In the rows, 128 means zero.
One hidden turn or mirror swaps the rows below in pairs. Which row is each named row swapped with?
j_637: [118  92 115 140 149 139 164 116 133 135 133 154 123 149 120 153 143 111
 134 145 161]
j_191: [ 93 116  99 103 127 116 142 128 121 144 135 138 115 151  84 143 147  89
 135 123 163]
j_707: [153  81 113 101 111 136 160 107 137 130 114 130 107 151 106 125 121 101
 150 127 185]
j_257: [117 122 154 130 125 150 161 132 123 147 100 106 106 145 122 147 156 125
 153 111 145]
j_218: [118  99 116 141 155 134 158 118 126 122 134 154 127 147 121 153 147 120
 136 146 160]
j_896: [155  84 116  98 106 138 160 104 134 132 117 126 109 154 106 133 130 103
 143 126 182]
j_921: [109 126 147  82 129 174 159 128 116 103 114 138 113 154  95 126 149 134
 150 131 151]
j_176: [112 130 147  91 117 169 157 134 119  96 117 140 123 153 102 120 145 130
 149 137 144]
j_380: [115  97 115 139 154 134 152 116 124 130 127 151 135 149 118 158 143 110
 136 145 166]
j_581: [126 103 123  96 118 111 134 136 101 119 123 136 101 110  90 103 124 106
 156 139 125]
j_577: [117 114 158 128 129 147 160 134 122 149  95 112  96 144 117 139 152 126
 158 111 137]
j_234: [115 100 126 141 153 133 157 118 123 132 126 146 128 141 124 162 149 114
 132 144 167]
j_846: [114  70 130 115 137 134 149 117 113 148 107 119 126 137  80 151  93 114
 160 120 160]
j_301: [118 135 140  85 130 176 155 133 124 113 115 141 120 152 107 124 146 130
 142 141 145]
j_448: [120  91 136 123 124  99 147 126  95 133 102 137 145 163 104 119 130 128
 175 123 130]
j_19: [116  74 126 120 138 139 150 122 114 142 119 117 126 137  70 151 100  98
 166 118 166]
j_996: [113 133 153  94 120 173 159 131 113 103 116 143 119 152 103 123 152 123
 148 122 155]
j_726: [117 134 149  84 125 162 159 128 112 100 127 137 116 153  94 117 150 127
 150 138 161]
j_951: [121  86 136 123 125  98 152 128  97 133 104 131 146 166 107 118 129 126
 174 128 131]
j_879: [117  98 110 144 150 144 158 116 126 133 132 152 125 143 126 149 149 115
 133 137 159]
j_861: [121 137 148  90 127 171 158 131 122 103 125 134 121 146  98 127 148 130
 151 133 154]
j_819: [120 114 158 128 136 148 159 134 125 149  99 109  97 145 122 144 154 117
 152 112 139]
j_823: [131 102 124 102 121 111 148 133  94 109 119 138 107 107  95 104 123 110
 159 145 122]
j_549: [129 107 127  98 127 119 142 136 104 106 118 141 102 112  88  98 119 108
 156 135 119]
j_566: [103 117  94  93 117 121 148 128 117 147 132 142 124 165  86 144 150 102
 133 128 157]
j_899: [124 100 133 104 114 109 151 129  96 114 122 142 100 116  91  97 117 112
 153 134 121]
j_739: [121  98 117 146 153 135 167 112 131 129 133 155 132 152 114 148 138 110
 132 140 158]
j_466: [161  86 119  99 112 127 157 110 128 131 116 122  94 146  96 130 130  95
 149 125 180]
j_849: [105  77 129 117 134 138 156 122 116 142 107 110 124 135  77 153  96 108
 156 110 155]
j_471: [114  72 124 121 140 137 147 116 110 139 117 115 119 139  70 142  99 110
 169 112 165]
j_319: [131 104 130 101 122 112 147 136 100 109 120 144 108 106  90 103 113 114
 149 145 131]
j_554: [118 126 144  85 119 169 151 126 121 103 122 138 115 159 106 122 151 134
 150 137 161]
j_166: [124  83 137 125 130  92 146 121 101 133  98 135 137 161 102 116 130 128
 168 122 128]
j_721: [121  94 121 142 152 128 165 113 127 119 122 149 132 147 126 152 147 111
 130 140 160]
j_743: [126  90 138 126 123  99 145 128  96 133  97 130 144 159 103 116 134 123
 173 123 130]
j_501: [122  90 139 130 126  99 151 129  97 129  98 135 141 162 105 115 137 129
 175 127 131]
j_891: [132 107 127  91 120 122 147 133 103 122 121 142 103 111  89  95 119 109
 149 140 122]
j_669: [114 118 156 134 131 144 159 131 122 148  99 111  96 141 118 141 156 126
 149 113 135]
j_664: [126 105 141 101 120 117 143 135 104 104 118 134  97 112  88 103 121 108
 153 139 119]
j_649: [116 117 159 129 129 144 162 129 124 148 100 112  97 150 119 141 158 128
 152 115 138]
j_617: [119  84 128 128 139 143 158 120 119 143 118 115 125 137  70 149  93 100
 159 112 161]
j_416: [124  91 139 120 122 101 145 126  97 131  99 132 151 162 101 118 133 126
 174 121 132]
j_857: [119 117 159 127 130 140 161 128 126 148 103 110  92 141 123 142 156 126
 150 115 137]
j_547: [125  89 139 127 123 103 147 124  98 129  95 132 147 161 101 116 132 130
 173 121 132]
j_583: [131 102 119  95 127 112 147 131 101 115 121 144 107 112  85 102 119 107
 153 138 119]
j_115: [106 112 101 101 130 120 142 128 119 141 132 136 111 148  83 147 153  82
 130 125 166]
j_658: [119 117  97 100 122 122 135 135 111 134 129 139 127 154  95 147 160  86
 134 126 168]
j_677: [150  91 104 100  94 131 164 111 128 132 118 128 116 155 107 133 116 116
 151 134 180]
j_613: [113 135 142  90 123 168 162 133 119  94 122 138 113 151 101 118 144 133
 152 135 151]
j_905: [121 116 159 129 132 147 160 129 122 146 101 112  94 143 122 144 155 124
 154 110 141]
j_389: [141  79 113  88 108 127 157 108 132 138 120 123  87 159  95 131 116 113
 144 128 172]
j_470: [132 103 130  97 128 110 144 130 107 115 126 142 107 115  84 101 116 118
 154 142 118]
j_993: [119  76 126 115 137 143 148 124 114 142 113 113 120 131  74 150  94 112
 165 116 156]
j_889: [111 132 151  88 130 171 158 133 118 103 118 143 116 147  94 127 140 132
 141 134 159]
j_850: [101 109 100  99 122 111 141 123 117 146 134 134 118 151  81 146 149  90
 131 123 159]
j_952: [118 135 143  88 126 171 167 126 119 100 123 133 114 151  97 127 148 129
 152 133 159]
j_212: [110 115 111 100 136 117 133 127 121 143 125 143 103 150  78 150 154  88
 131 117 162]
j_942: [132 104 134  99 128 107 143 132  97 109 122 127 103 117  82 103 116 111
 163 148 132]
j_410: [146  81 106  94 105 135 163 108 132 132 119 128 109 157 101 129 119 105
 146 132 181]
j_868: [117  73 125 122 139 139 150 115 119 147 113 114 114 134  81 153  93 108
 159 123 163]

Swapped with j_952: j_583
Swapped with j_891: j_726
Swapped with j_212: j_677
Swapped with j_879: j_471
Swapped with j_191: j_707
Swapped with j_115: j_410
Swapped with j_849: j_721

